First come named turns, each shown by rows before and after it. For each pair of rows after them, which turns, in which order, take the first row to the second? The first pair is done for you.
vizod:
[ 35   1  22   7 -10  -9  -8   4 -25  12  -9 -23   6 -12  -1   4  14   2
  -1  -9  -6 -15 -25 -26 -72   2   9 -11   2  20 -11   3  -6 -22 -21  14
  18   4 -10  19   1 -21  -3 -15] |-> [ 23  11  30  38  -8  -8  -6  -1 -19   6 -18 -10   6   1 -28  30 -28   9
 -15  -5  24  -6  -6   7 -38  14  43 -10 -13   2  -2  -7  13   0 -15   9
  30  -6  12  17   6 -12  -7 -22]
[ 28  -9 -20   1   5   8 -24  -4  -8   9  -8  17 -26  21 -19  -1  -5  30
  -3  16 -15  37 -19  30  39 -12 -28  26  27  17  11 -48 -19 -39  23 -13
  -8 -29 -20  -3   0  55  16 -15] |-> [ 55  27  -9 -12 -24  10 -12   5  -2 -12   8   6  28 -18  14 -31  34 -12
  22 -19  -1  -3   9 -16 -16 -13 -49  -1  44  43  -3 -23 -43 -26  -9  13
  -1   0 -10  -3 -36   1   6  13]
[ 11  11  -4   7  19  16  13   5  12  -6 -12  -8  17  -9 -21   0  -1   5
  12   8 -13   6  11   6   1  13  11  -7   5   5  11  21   1  -2   5   2
   4   4  -2  11 -10   7   5   0] |-> [ 11   6  -9   4  25  15   9   8   6  -1 -11  -8   8  -2 -15   2   2  14
   7  10 -21  15  -2  10   2  13   3  -7   5   0   9  22   0  -8   7  -3
   4   0  -7  17  -6  10   4   1]
Ket:
[ -6   8  -8   8  19 -17  29  -2  -5  30  -5 -16  21  16   6 -10 -17  -5
  29  -1  21  19  29  11  -7  11 -11 -14  16 -10  14   0  -5   4   3   2
 -27  -6  14  -7  12  -9   1 -23] |-> [ -2   4 -11  10  18 -16  31  -1  -4  32  -3 -16  21  14   2  -9 -16  -2
  25   2  29  13  29  12  -9   9 -10 -11  15  -8  16   0  -9   8  -1   5
 -31  -9  18 -10  13  -9   0 -22]
[  8   3  -8 -15 -26  -8  -8   9 -13   6  31  10   2  -2  44 -23  31  -8
  13   0 -14 -13  20   8   7 -41 -23  -4  15   1 -20   1 -23  26  -1 -11
 -19 -10  -3  -7 -23 -13   8  -9] |-> [-11 -10 -12  -2  -7  -6 -12   4 -13  12  20  19 -26  21  19  -2   6  11
   0  20 -18   5   9  34  40 -35  -4  10   2 -14 -10 -13 -10  19  19 -21
 -21 -28   3  -6   0  14  10 -26]
[ -5 -14  11  -8  28  -1 -24   4  -4  19  -9  -9 -36  15 -23  -5 -10  35
 -21  13  -9  14 -45   4   4  -1  -2   1  -8  -8  -2 -17   3 -24  15 -16
   1   1  -3  -1  21  27  -5 -14] |-> [  4  -6  28  12  14   7 -19  -1   3  15 -14 -24 -21  -5 -46   7 -17  23
 -15 -10   9 -16 -35  -7 -32  10  16  -3  -5   5  -2 -19  -4 -18  -6   4
  13   3  11  13  17   8 -18  -5]
[ -5   5  -4  16   0  32  18 -23  -4   2  -5  10  -8  11 -19  13  17 -29
 -12 -25 -10 -25  -7   3 -27   6  11 -37  -4   9 -11  10  -6 -11 -42  10
  18  19  13  11   9 -19 -31   5] |-> [ -2   2 -20  -9   0  21  26 -15 -15   6  13  11  -3  11  16 -11  42 -32
  -7 -17 -29 -12  -9   1 -14  -9 -19 -39   1  12 -18  17  -9 -14 -36   5
   5  23  -2   2  -1 -23 -19   5]
raz:
[-10  12  -2  17  -3   9  -6  -4   3 -16  -1  -7 -12  -5 -18  10 -12   7
   6  -5   4   0   7   7   2   0  21 -11  -3   2   0  -7   8   2  10  12
   6  -2   1   5   3   7  -2  -6] |-> [ -1   8   1   5  -4   9  -3  -4   3 -11   2 -12  -6 -10  -9  -2   6   4
   9 -12  -4  -9  -3  -8 -23  -3  11 -15   3   5  -9  -4  -3  -5   3  19
   4   3  -6   8   4  -4  -7  -2]
[ 13   9 -31 -30  15  24   1  23   6   8   5   1 -26   8  19  -4  14 -10
   9  15   4  18   1  -3  18   8  -9  12   8  -8  -4  13  24 -21  24 -38
 -17 -26 -21 -10  -2 -13   9   6] |-> [  7  29 -20   2   5  25   8  18  10  -8   0   9 -15  13   0  15 -11 -16
   5   9  27   7  23  12  29  21  17   5   0 -13   3   8  33   0  17 -32
  -1 -26   3  -7  -6 -18   4  12]
[  0 -48 -19 -17  25  -2   4  -3  -8  13  11   3  11  -7  33   3  30  -7
   8  19 -13  -9  -4  -1 -16   1 -37 -12   9   2   1  -4   9 -37  11   1
   8  15 -16   8  -2 -13 -13   2] |-> [-15 -42 -21   3  31  -2  10  -5  -6   9   4  16   3  13  20  21  -8   4
  -4  32   5   9  12  30  32   5 -14  -3  -1 -14  11 -13  25 -21  28 -12
  14   5  -2   7   6   0 -10  -7]
[ -4  -3  -8   7  33  -8  24 -20 -13 -12 -14  12   2   6   6  19  -4   7
   2   6   0  14  -3  -2  17 -13  -4  -2  -3  -8   3 -16  -6   0   2  -2
   1  -8  17   2 -10   7   4 -16] |-> [  1   9   4  12  21  -5  28 -18  -7 -21 -18   8  12  -4  -2  19  -1  -2
   8  -2  16   4   4  -7   1  -4   1  -8  -2  -2   4 -14  -7   6  -6   9
   8  -2  23   5 -15  -5  -1  -7]
zame:
[  6   9  34   8 -13  -4   2  -6   6 -15   4 -11  30 -14  23 -12  14 -13
  -4 -19   1 -29  21   0 -28  11  -8 -10   3  -2  -1   2 -23   8 -19  10
   5  26   4 -10 -24 -18 -16   0] |-> [  0  -1  48  33  -2   0  -7  -8  10  -6 -16 -12   6  -4 -10  15 -14   5
 -18 -13   8 -27   7  14 -30  22  23  -1  -5 -13   7 -14 -12  -3 -10  14
   8   8   6   3  -4   3 -22 -12]
[ -2 -17 -24   7  16  31 -11   0   4   9 -20   2 -20  10 -24   9  -3  29
 -21  13  -8  12 -12   7  46   0  10  28 -34  -5 -19  -2   8 -28  24  -7
  -2 -22 -13   5  15  30 -11   4] |-> [  2  -1 -41 -21   9  24   0   8   0  -5   4   6  16   4  24 -25  22   5
  -6  11 -12  15  14 -10  59 -12 -25  13 -20   6 -34  16  -3 -12  19 -10
  -5   0 -14 -12 -13   3   3  13]
[-12   1  10 -17  -6  18  -6   2   8  14  12   9  -2  24   9  -2  19  12
  15   1   8  -5 -13  -4  12  16 -20   3   2  12   9  -8  23   7  -3  -3
 -17   4  -9 -14 -10  14 -16   3] |-> [-12  -5  11 -18  -4  21  -9  -4   8  13   9   6  -7  22  -3   1  18  19
  11   3   8  -4 -17  -6   4  18 -14   2   3  11  13 -12  19   3  -4  -2
 -21   2  -9  -7  -7  20 -17   3]
[  3   3  -1  -8 -29 -24  25  12  -1 -15   2  23  -1 -20  43  20   0  -6
  18   9 -19 -15 -21  10   1  -9  -7  10  -7 -27  -9 -10 -10   3 -12   2
  -3  14  -6   5  -9  33 -27  16] |-> [  0  -7   6   4 -27 -23  20   8   1  -9  -5  19  -9 -15  22  30  -9  -1
  11   9 -14 -22 -28  11 -12  -6   2  12 -10 -33  -8 -15  -9  -6 -17   7
  -5  10  -8   9  -1  40 -27  14]
Now pairs of rows:
Between the rows of a pair lie 2 to 3 turns.
[  0  17   1   4 -13  -3  -1  -1  13 -23  -3   5  21 -17  -4   3  -8 -24
   8  -9  14 -30  24  -9  -3   0   7 -16  -6   6   3  -3  -3  12 -15   5
  23  12  15  -2  -6 -23 -16  10] |-> [  5   8 -11 -21  -8  -7   3   4   7 -15   8   7  19 -14  18 -13  18 -20
  15  -3  -6 -25  11 -19  -6 -13 -22 -15   0  12   0   7 -13  -3 -11  -1
  10  20  -4  -7 -11 -22  -6  17] => zame Ket
[  3   7  31   8 -27  16  10   2   4 -22  -3  10   7 -18 -19  -5   5 -15
  17 -31  30 -18  29 -20 -45   8  20 -23  -5  -7   7   2  -3   5 -17  37
   5   9  -3   5 -15 -19 -32  25] |-> [ -9 -27  21  13  -2  17  -4  -7  -3   4 -20   3 -38   7 -42  18 -10  20
  -6 -10   5   5 -13   4 -27   6  41   5 -20 -19  15 -13  10 -27   4  18
  -5 -15 -16  12  17  23 -19   5] => vizod Ket vizod
[ -9  -5   4  34   1   3   7 -31   6 -17  -9   0 -13  -2 -22  26 -35  -3
   6 -16  25 -12 -11  12  -8   8  46  -8  18 -16   3  -2  22   6 -21  16
   5  -1  17  23   1  -1  -4  -6] |-> [ -3 -39 -18 -15  18  -2  -3 -25  -7  11  -2  -3 -35   1   8   3   6   9
   6   3 -24   3 -48   2 -18  -9   1   5  21  -8 -10   0  11 -28 -13   0
 -19  -4 -19  17   8  17  13 -11] => raz raz
[ -3  21  26  27 -12   1   4  -8  11  -3   1  11  12   2 -19   3 -32   0
 -18 -15  30 -11  19  13  29  21  25  -3  -4   0   9  -6  22  27  -6  11
  15  -5  18   6  -8  -7 -12  -3] |-> [  9  19  31  11 -22   2   2  -7   9  -2   1   2  20 -17  -9  -9  -8 -17
  -3 -31  25 -28  16 -13 -17  18  10 -11   6  11   4  -4   6  17 -23  24
  13   1  12  10 -16 -24 -19  10] => raz vizod Ket
[ 32 -26  22  28  -8 -12 -12  23 -35 -30  35 -19  22  22 -27   4 -14   0
  37 -53   1  15   3  -9 -42  34  16  34  -5  29  42 -42 -42  -1 -17  19
  13  26  -6  15  19  -2 -36  20] |-> [ 29 -41  19  22   3 -13 -15  21 -39 -18  31 -25   4  28 -31   8 -16  14
  30 -48  -8  27 -14  -5 -45  34  25  40  -9  23  43 -50 -34 -11 -11  15
   6  17 -15  15  30   9 -32  15] => vizod raz
[  4 -20 -14  -8  13   1  -7  -7  -7  12   5  -2 -40   3  -8   9  15  37
 -12  17 -22  13 -25  -2 -20  -2  -5  12  -9   6  12  -5  -5 -37  15 -21
 -21 -11  -9  -6  26  36   7 -15] |-> [ 10   1 -28 -33  -2  -2   5   5 -12  -3  30   8   2  -6  38 -30  36  20
   3  16 -19  13   5 -14  -6  -8 -34  -3  -2  12   1  17 -12 -19  10 -22
 -22  10  -4 -20 -10  12  12  -1] => vizod Ket
[  2  21   4   1 -21 -13   9  -5  13  14  30   2  41 -36  19 -41 -17 -17
   6 -10  11  -2  22 -16 -19 -14 -17  12  21  11  -1  25  19  24   0  22
   1  13  -3 -14   3 -41  10  33] |-> [-11  21  21  34 -13 -10   7 -13  17  12  13  14  22 -16 -19  -3 -58  -5
 -13  -2  31   5  26  15  10  -4  29  22   8  -4  13   7  35  30  13  13
   8  -2  19  -4  22 -20   7  19] => raz Ket raz
[  4 -42  33   9   7  -7  -5   3  -9  24   2 -41 -28   3 -47   6   8  13
 -24 -11  -4  13 -23 -52 -42   5  30  16   8  25  15 -22 -26 -33   0  26
 -18 -20  -4  22  44  18  -4 -12] |-> [-10 -53   8  -8  26 -20  -2   7 -15  23   8 -24 -36  23 -26  -3   5  22
 -29  13 -19  43 -24 -29  17  -8  10  28   5  13  18 -20  -9 -34  19   1
 -21 -24 -10  10  47  47  15 -19] => Ket raz
